Rotation paths and how fast each direction turns (deg/step):
Each turn is a multiple of 5 degrees from 10 to 175, or 0.
Each row of a path follows its step; steps can be skipped.
Rotation 1:
step 4: -8.4 -46.1 -9.0 -11.9 26.8 -11.7 39.0 6.8 28.1 -12.1 16.8 -31.4 -9.4 7.8
 11.3 25.5 -9.9 12.1 -31.7 10.8 -3.7 16.3 41.9 -1.4 -13.2 8.9 -20.2
 -10.1 18.7 -39.9 -24.0 6.6 -9.4 36.8 -6.5 1.6 -27.6 11.1 -1.6 8.1 -10.4
 4.8 15.1 35.5 23.6 5.5 6.5 1.2 -19.1 -27.1 26.9 15.6 1.0 -15.9 -5.7 1.5
 26.8 -18.7 -13.3 -22.3 -5.0 14.7 -37.0 10.6 13.7 -14.3 5.9 -25.6 7.6
 -29.6 -11.0 -14.1 6.7 -18.0 -29.4 -20.8 6.9 0.3 3.0 7.7 10.2
step 5: 16.9 8.7 14.9 -26.0 4.4 34.4 19.6 -28.3 -12.1 -22.1 -14.5 -8.9 -31.3
 -1.5 23.9 0.5 18.9 28.5 -35.2 4.4 -20.4 -22.6 -5.2 -7.0 -1.4 -25.1 5.9
 3.0 -8.3 -2.3 -35.6 1.2 30.9 23.6 -18.4 -1.3 10.5 -27.7 16.9 -15.9 11.7
 16.7 4.6 -18.6 -1.0 -9.4 25.9 12.8 -10.9 -0.3 11.2 -2.6 -15.4 6.6 -22.7
 6.5 -15.3 -9.5 10.8 -34.8 18.3 2.1 -4.3 8.9 7.6 -41.7 -4.9 -18.6 -21.5
 -6.0 -5.3 -10.9 -30.8 -40.9 23.2 -8.3 28.6 -10.5 30.3 18.2 -36.1
step 13: -56.7 41.4 21.2 18.4 -11.1 -39.6 -24.0 -17.7 -18.7 -14.3 2.8 -3.0 6.2
 24.8 0.7 -14.4 17.9 -26.4 9.6 23.2 -5.1 -5.9 13.3 -6.4 -22.5 -14.0 9.9
 -21.1 14.3 0.6 -28.1 -9.4 12.4 -7.7 29.9 -8.6 15.3 -37.4 34.6 -18.5
 -15.6 0.1 -6.1 -15.3 3.2 14.8 4.7 10.7 3.0 -21.5 10.7 -31.9 20.3 -2.7
 42.1 15.3 -17.1 8.4 16.8 -31.7 4.0 -23.5 -7.3 0.8 15.6 -21.6 -13.0 1.3
 -9.9 -11.3 6.1 -6.8 -16.5 9.5 22.0 -1.4 -7.3 32.2 6.8 19.0 15.3
step 14: 2.3 17.8 -27.1 -7.2 -20.4 11.2 -48.5 -20.0 -42.4 27.7 -25.2 -21.5 20.2
 10.8 -3.3 -13.9 -21.8 -25.0 27.1 39.0 -5.9 11.3 28.2 3.3 9.1 -21.0 7.5
 2.5 -24.0 -1.0 10.9 22.9 7.8 5.1 15.2 5.2 24.2 -6.8 20.8 -2.8 -9.9 6.4
 -8.4 13.0 12.2 14.3 0.4 21.4 37.8 -4.1 -6.4 -4.7 -14.6 -9.9 2.8 -20.4
 3.2 8.4 2.5 13.8 15.7 -15.9 2.7 -8.3 7.4 29.8 -39.5 -17.6 28.1 8.5 41.7
 9.1 14.5 -41.6 -6.0 -15.4 -6.5 -13.8 -14.5 -23.1 4.4
step 17: -13.2 -27.5 6.4 19.4 33.4 25.4 -4.4 -20.3 -3.3 -24.0 0.1 21.3 -17.2 8.4
 0.6 11.4 10.7 19.4 6.2 21.9 19.2 -18.0 38.8 21.3 -5.6 18.1 14.5 -4.0
 -2.3 2.8 11.1 11.1 56.8 -2.1 -5.3 -11.9 12.2 12.9 17.8 -12.4 -1.7 -6.6
 4.0 2.3 -30.4 -28.5 -23.4 8.2 -6.0 2.8 -42.2 -18.3 1.9 -21.5 -16.5 -3.9
 36.2 -5.6 -30.4 4.3 15.9 1.8 -23.0 23.5 47.3 15.7 2.8 6.4 -1.3 -9.1 0.1
 2.4 -23.1 -10.5 -4.5 -2.3 -34.6 -19.2 -28.1 16.6 37.1
step 18: -34.4 3.0 10.3 10.8 15.5 16.3 30.3 -12.3 8.1 -6.7 -4.9 -3.3 -20.7 -24.4
 -5.1 -8.3 12.2 -8.3 -19.4 16.3 -13.8 20.5 30.6 10.5 1.1 14.2 -8.6 -12.8
 -0.3 13.6 -32.3 68.4 -4.4 5.2 29.3 2.1 -2.1 10.6 -10.1 -3.5 -0.8 -19.8
 -21.1 6.6 -31.2 36.2 -17.6 41.3 16.3 17.5 23.8 -16.7 -21.3 -22.4 11.8
 4.7 -16.0 -30.7 17.8 1.8 -13.7 23.4 -15.7 28.7 23.8 -32.4 -14.2 4.4
 12.9 -11.6 0.2 23.0 -5.4 13.1 2.0 34.9 12.4 -1.1 -9.0 5.5 -4.5
step 19: -15.5 15.9 -29.5 6.9 33.4 28.2 34.8 14.6 -8.2 0.4 3.0 -22.2 20.5 -16.3
 20.4 0.6 -26.0 -2.1 18.1 24.0 -12.1 -14.0 30.8 13.6 27.4 -7.3 -10.5
 -16.4 0.0 15.7 24.1 51.5 4.1 56.5 -16.5 -11.7 -21.6 -27.1 1.6 -12.9
 41.4 8.9 -15.8 -23.9 9.5 -13.5 19.5 -13.4 28.6 -6.9 -2.0 -6.1 -14.1 8.8
 -8.6 7.2 -14.0 -0.9 7.0 16.5 51.8 12.1 18.5 -7.5 5.0 8.6 4.3 11.1 8.5
 -2.6 13.8 -17.1 -12.1 16.1 16.3 8.0 6.6 -9.9 19.2 7.5 -13.5
Speeds:
5.5 5.2 3.7 0.7 -2.2 -0.5 4.4 -4.5 6.5 1.4 5.5 1.9 -3.0 -13.8 3.1 5.1
 2.7 -5.5 3.6 -2.6 2.8 -0.1 -0.1 -1.7 -5.9 2.8 3.0 3.4 -8.0 4.5 -6.1
 -2.9 9.8 -8.7 4.3 -3.3 0.1 0.1 5.1 -3.6 -3.9 2.3 -7.1 4.8 -1.9 -2.5
 -3.3 4.8 -2.1 -2.2 3.1 -0.8 4.2 1.1 -1.5 -1.6 -2.1 -6.5 4.7 -5.2 3.2
 3.2 -0.7 5.2 -7.1 -2.4 4.7 -0.9 3.8 1.6 -4.9 2.6 3.0 0.6 3.1 -3.3 -0.9
 2.0 2.4 5.3 -6.5 : 140
-3.2 -6.3 -7.9 1.9 7.0 2.6 -4.1 -4.5 1.6 -9.8 5.5 -3.9 -0.4 4.4 0.3 -4.1
 -4.9 -4.9 -2.1 -5.6 -3.1 2.3 -6.5 -6.1 -3.6 -1.0 -0.1 -0.8 2.2 1.7 2.6
 1.1 -0.5 -3.1 -3.9 -0.2 -2.1 0.9 1.5 -3.7 -6.6 0.4 0.1 1.4 -2.9 3.9
 -6.9 3.2 6.1 0.9 7.9 4.9 1.3 -2.0 5.7 2.7 -4.9 -0.6 3.2 -2.8 1.1 1.0
 -3.1 9.7 -2.8 5.4 -4.9 -5.8 -12.6 2.0 -2.7 -4.5 5.9 2.8 1.7 0.2 4.4 2.3
 -6.8 0.1 0.9 : 160
-4.0 -0.1 -2.4 -4.4 7.2 3.5 -0.6 3.7 -2.7 7.9 -4.6 -1.4 3.2 -1.0 -0.8
 4.0 6.9 -5.6 -5.5 2.8 2.5 -4.0 -0.7 -0.5 5.1 -0.3 9.3 -4.2 -5.2 5.4 1.4
 -7.4 11.0 -1.0 1.8 -4.8 -6.1 1.2 -4.1 -2.3 0.9 -0.6 2.0 -4.3 4.2 7.4
 1.9 -6.1 2.6 -6.8 2.0 7.5 1.4 -4.9 5.8 0.4 2.3 4.6 2.4 -5.7 -1.2 0.1
 2.7 4.6 0.9 1.1 3.8 -0.1 0.4 0.7 3.5 -5.2 -7.1 -2.2 6.0 -3.1 5.5 -7.4
 -0.1 -3.4 0.7 : 125
-0.5 1.7 2.1 -0.6 1.0 12.9 -1.0 -4.2 -4.1 1.8 -0.6 -7.2 2.7 0.0 -2.6
 -1.7 -1.8 0.7 -4.4 -6.7 -2.4 -4.5 -2.4 1.3 0.2 -5.1 -0.8 4.0 -6.2 -3.1
 4.0 3.2 0.1 0.9 0.4 -2.1 1.0 -4.0 11.4 0.4 0.3 -1.0 1.6 -2.6 -5.6 -4.6
 0.4 -7.1 -3.9 -1.9 -6.2 -4.0 -7.3 7.4 -2.4 -4.1 -3.2 6.9 -8.4 2.7 6.7
 -3.2 -4.1 6.5 -3.5 7.7 7.6 -1.0 0.1 0.1 -4.0 0.5 -1.1 0.5 5.6 -1.3 -2.6
 -6.6 -2.5 0.3 -5.9 : 155
2.6 -0.7 -2.1 -14.3 10.1 3.2 2.5 -1.1 4.1 3.6 -0.5 -1.1 2.1 -5.6 2.1
 -3.9 3.7 -1.7 -0.1 -1.4 5.9 -4.0 -1.3 -0.4 1.2 5.1 2.3 -0.8 4.9 -7.3
 -3.9 0.0 0.2 -5.3 -0.6 9.2 5.8 10.4 -0.1 -3.0 -3.4 7.6 1.7 4.1 -2.5 2.0
 -3.4 -8.8 0.8 8.2 1.2 -3.4 2.7 4.7 -2.1 -5.4 2.3 6.0 -2.1 1.2 -1.8 3.8
 -2.5 -0.9 7.1 0.6 -1.3 -1.1 -1.2 -4.6 -5.0 1.1 0.1 -0.7 -4.3 -0.7 0.1
 -1.1 0.7 5.8 6.8 : 55
Rotation 2:
step 3: -5.4 -9.7 -4.5 7.0 -6.2 -4.6 -34.7 -11.0 -0.3 27.3 8.7 -6.8 1.9 26.4
 -13.5 -26.7 -11.7 -9.6 -13.2 -0.8 -13.4 4.8 22.7 -1.6 21.2 7.7 -4.6
 -11.8 7.1 24.8 6.5 31.7 29.4 -3.9 7.2 -1.1 -16.0 9.7 13.4 0.1 22.5
 -16.3 2.8 40.5 -38.2 -10.3 -17.9 -15.8 -17.9 20.6 -26.5 -10.2 -5.4 21.3
 15.0 -1.0 15.7 -31.6 -7.8 -3.5 -1.7 6.7 -24.6 -8.9 -1.0 18.8 19.0 45.1
 -2.1 -3.8 18.2 -16.5 13.6 3.5 27.9 -2.7 25.4 -0.7 -22.8 -44.1 -22.1
step 6: 8.5 6.8 -22.8 13.7 -1.4 29.5 -39.5 16.8 -1.8 -10.9 -18.9 -6.4 -2.1 -23.8
 -13.8 -4.2 -2.9 -5.5 7.2 42.8 -6.0 5.1 -17.7 3.5 -16.0 5.3 -11.8 9.2
 -22.8 31.5 18.6 22.0 -8.9 -13.4 9.8 -3.3 -39.7 -11.7 5.6 -2.7 10.2 0.8
 16.7 22.7 -1.0 5.6 15.6 -15.8 32.0 9.9 -29.9 10.3 25.4 5.0 22.8 -27.7
 18.5 -10.5 -12.7 26.7 -19.6 6.7 -11.5 -13.1 33.1 10.8 23.8 -18.1 -12.7
 -13.0 19.4 -27.6 14.4 -10.4 16.9 -21.3 -18.3 -31.6 -7.8 10.8 4.3
step 9: -18.9 12.5 4.6 -15.4 -11.7 -2.5 -8.2 -3.5 -38.3 -23.1 -5.7 25.3 24.6
 -16.7 4.0 -15.5 -10.8 -17.2 -21.7 19.2 3.9 -6.9 20.0 30.2 27.8 -2.8
 -38.2 -5.1 -34.3 -19.6 1.4 7.2 0.2 12.7 -1.8 -4.1 -2.1 -5.0 39.9 -8.9
 8.2 -14.5 5.3 35.3 -27.6 8.7 10.3 1.2 12.6 40.0 -12.1 32.9 35.3 7.9
 -17.4 10.9 -20.4 -11.1 26.2 -14.6 -4.3 1.9 6.8 -16.3 10.3 -2.2 15.6
 -10.0 -8.0 -27.5 -15.5 -31.3 -7.5 21.2 -2.8 -15.2 11.7 -3.1 -13.2 -7.9
 10.4
step 11: 12.9 -5.8 -10.2 -3.5 -8.8 5.9 -3.2 9.8 23.6 -4.8 11.1 22.4 37.6 4.6 13.5
 24.4 -5.6 32.5 -3.9 15.2 -22.1 12.2 -2.7 12.7 18.9 43.7 16.5 -0.2 35.3
 13.4 15.5 16.5 -17.0 -1.0 19.8 37.5 20.2 5.5 -7.0 -12.2 11.2 -20.4 -7.5
 0.6 -18.0 -13.6 -12.1 20.0 5.6 14.5 43.8 -16.1 -15.5 -3.7 3.9 6.3 -3.6
 -21.7 3.0 -15.6 3.7 -10.3 -19.8 2.4 13.8 22.2 -36.5 -23.9 -28.7 -3.1
 35.2 -8.1 6.0 -4.5 15.8 -3.5 1.6 -7.0 -8.3 -29.9 -32.4
step 13: -19.2 7.6 -2.3 -3.8 -12.6 27.3 -4.3 -30.2 -14.6 -9.0 -10.0 26.6 -25.6
 -17.8 -0.9 -0.3 2.0 15.2 -6.8 7.3 21.8 14.8 27.2 4.7 -20.9 8.1 -33.8
 -0.5 13.8 -12.6 10.6 -9.7 -3.8 10.8 -0.1 24.0 -25.4 -7.0 25.5 -13.0
 12.5 -14.6 26.5 26.9 -8.1 11.6 4.8 20.5 -3.1 -17.3 -16.4 19.5 30.3
 -47.1 28.9 -17.8 -30.4 4.6 9.1 11.0 -23.6 -13.2 -2.1 -16.5 -12.3 -10.6
 -16.9 -3.9 20.6 12.2 0.0 -23.6 11.1 -3.7 -32.5 8.9 -9.7 37.1 -20.1 7.2
 -16.2
step 16: -29.9 30.2 -43.0 -22.1 -9.4 -19.8 -0.3 -19.8 -15.6 -16.2 2.4 30.5 -20.7
 -1.0 -43.3 16.7 37.1 9.7 -27.0 22.2 -11.1 -3.5 1.1 4.2 9.5 8.4 -15.4
 8.7 15.6 -41.8 -2.3 14.7 11.4 -12.3 -12.2 -18.5 -39.7 -7.4 -16.2 -10.8
 1.0 18.7 -13.9 -11.9 -34.7 -19.9 -3.6 -17.5 -3.5 -4.5 10.1 -5.3 -8.9
 -15.8 -19.8 -24.4 -22.0 5.0 2.7 0.5 2.1 24.6 28.5 12.2 -2.5 2.7 -18.4
 8.5 9.3 13.6 -1.1 -19.5 -8.9 -8.7 -16.4 -6.8 -7.8 4.7 -12.1 -22.3 0.4
step 17: -5.6 -15.9 -18.4 4.9 22.2 -2.7 -36.3 -22.2 -17.3 -1.0 -9.5 31.9 -10.7
 -14.2 25.0 -5.5 -38.8 37.2 -13.0 20.2 -19.0 -5.7 29.9 -9.9 5.1 15.3
 -23.5 -8.2 25.4 -27.2 -4.4 -20.4 -3.7 15.2 -4.1 -3.8 -4.3 -9.0 -13.2
 -4.3 -11.3 -1.8 -18.7 6.0 -41.9 -20.0 6.3 35.0 -10.2 2.3 11.6 27.5 14.5
 15.8 5.2 2.9 10.2 -3.5 -1.9 10.1 -37.5 14.2 -9.4 33.2 5.7 -28.1 15.8
 -24.0 -4.6 7.6 33.1 -5.1 12.0 -4.7 -10.3 10.1 -10.5 -4.2 -12.2 2.1
 -16.0
Speeds:
9.7 0.7 8.6 -0.6 2.8 3.5 -5.2 -2.2 -0.6 2.4 2.3 3.9 -3.6 -1.8 -0.5 2.7
 2.6 -4.1 2.4 4.2 1.8 1.3 -2.2 -0.6 -3.2 -5.8 -7.4 -7.5 -2.7 2.8 -1.2
 -2.7 -10.0 0.6 5.2 -4.7 -0.6 -2.1 -0.3 -5.5 6.0 -3.2 7.1 -2.6 5.0 3.2
 1.0 -4.1 8.0 -0.6 2.1 -4.7 1.0 -3.1 4.1 0.3 7.0 8.5 -3.6 1.4 0.4 -5.8
 -3.0 -2.1 -5.4 4.1 -2.0 1.5 -1.4 4.4 -0.6 -6.9 -2.1 -9.3 -5.7 -0.6 0.2
 6.7 6.7 3.3 -0.2 : 55
4.0 -2.0 -5.6 2.2 -5.1 -0.6 0.6 7.5 0.0 -4.6 -2.4 4.2 -2.7 3.0 -4.1 10.2
 -1.2 1.0 0.4 1.7 -5.7 0.5 -4.5 -0.4 2.5 6.5 0.3 6.2 5.7 -1.3 5.2 1.2
 -8.0 -4.2 -3.7 -0.4 -2.5 -6.3 -3.3 -0.9 6.8 1.5 2.9 -1.8 -3.8 -2.5 3.3
 -4.9 7.1 -1.6 0.0 -8.4 5.5 2.0 -3.8 9.0 -0.2 -2.4 -0.1 -5.0 -6.8 -1.5
 0.7 3.6 2.4 -3.3 6.2 -3.7 6.5 6.5 2.1 9.5 3.3 -6.9 2.2 1.2 -3.8 -1.3
 -0.4 2.0 3.5 : 70
0.2 -5.6 8.1 2.6 -1.3 -8.6 -2.1 -3.0 -1.9 -2.4 7.9 -0.4 -4.3 0.7 1.9 4.8
 -2.2 -0.8 -3.8 2.3 -4.1 -1.9 -0.9 -4.2 0.5 -0.2 -1.4 7.3 -6.4 0.5 2.9
 -2.4 6.2 0.2 -1.3 3.4 5.0 -1.1 2.1 -3.7 4.9 -1.9 -5.0 -3.3 -1.2 7.8
 -7.4 -5.8 -1.6 -6.1 -1.1 3.5 5.1 -3.1 -0.9 -3.9 0.6 -4.6 -3.4 4.9 -4.9
 -5.4 0.8 -13.4 -0.5 -2.8 3.9 -2.2 0.4 -3.3 2.3 5.5 1.7 0.9 -5.8 6.6 0.3
 2.3 2.9 -11.4 1.0 : 70
3.2 -2.1 -2.7 -0.4 -0.9 -6.1 -4.0 2.5 -1.6 -3.3 -4.2 6.7 4.8 1.2 -3.0
 2.9 4.1 -5.6 5.7 -4.4 1.4 -10.8 -2.0 3.9 3.3 -4.3 -9.7 0.2 0.2 -4.0
 -2.2 -5.2 -0.6 -4.3 -1.5 -1.2 -0.6 3.3 0.5 3.3 5.5 7.1 -1.1 3.7 -3.2
 -1.0 0.1 -0.4 -4.9 8.9 2.0 5.8 -5.0 3.2 -3.4 -2.0 5.3 -3.3 -1.7 2.8
 -1.9 -6.9 -1.6 4.5 1.3 0.2 -6.3 4.1 3.5 -0.4 -6.1 2.2 -4.0 -2.2 8.7 4.6
 7.9 6.6 -0.3 -9.1 0.0 : 60
-1.0 -2.0 -7.6 -1.1 2.9 4.2 -2.7 5.6 5.2 -1.8 0.6 -2.3 0.8 -3.4 -5.7 4.0
 5.8 -3.2 5.1 6.1 -2.1 -4.9 -1.3 -9.4 -0.1 -2.4 5.4 -1.3 -0.2 3.4 0.3
 -1.8 3.5 1.0 -2.7 -5.3 -7.8 -0.5 -6.6 0.8 -2.5 8.3 -8.5 3.8 -1.6 9.2
 -2.8 -1.0 5.2 -5.8 -2.0 -1.3 -5.2 -3.6 -7.7 2.8 3.6 4.3 5.6 11.3 5.2
 3.4 5.2 -4.5 -3.5 5.6 1.0 -0.6 -3.4 -1.0 -5.5 0.7 2.4 0.1 -0.1 -2.6
 -1.5 1.6 -1.3 0.8 4.4 : 175
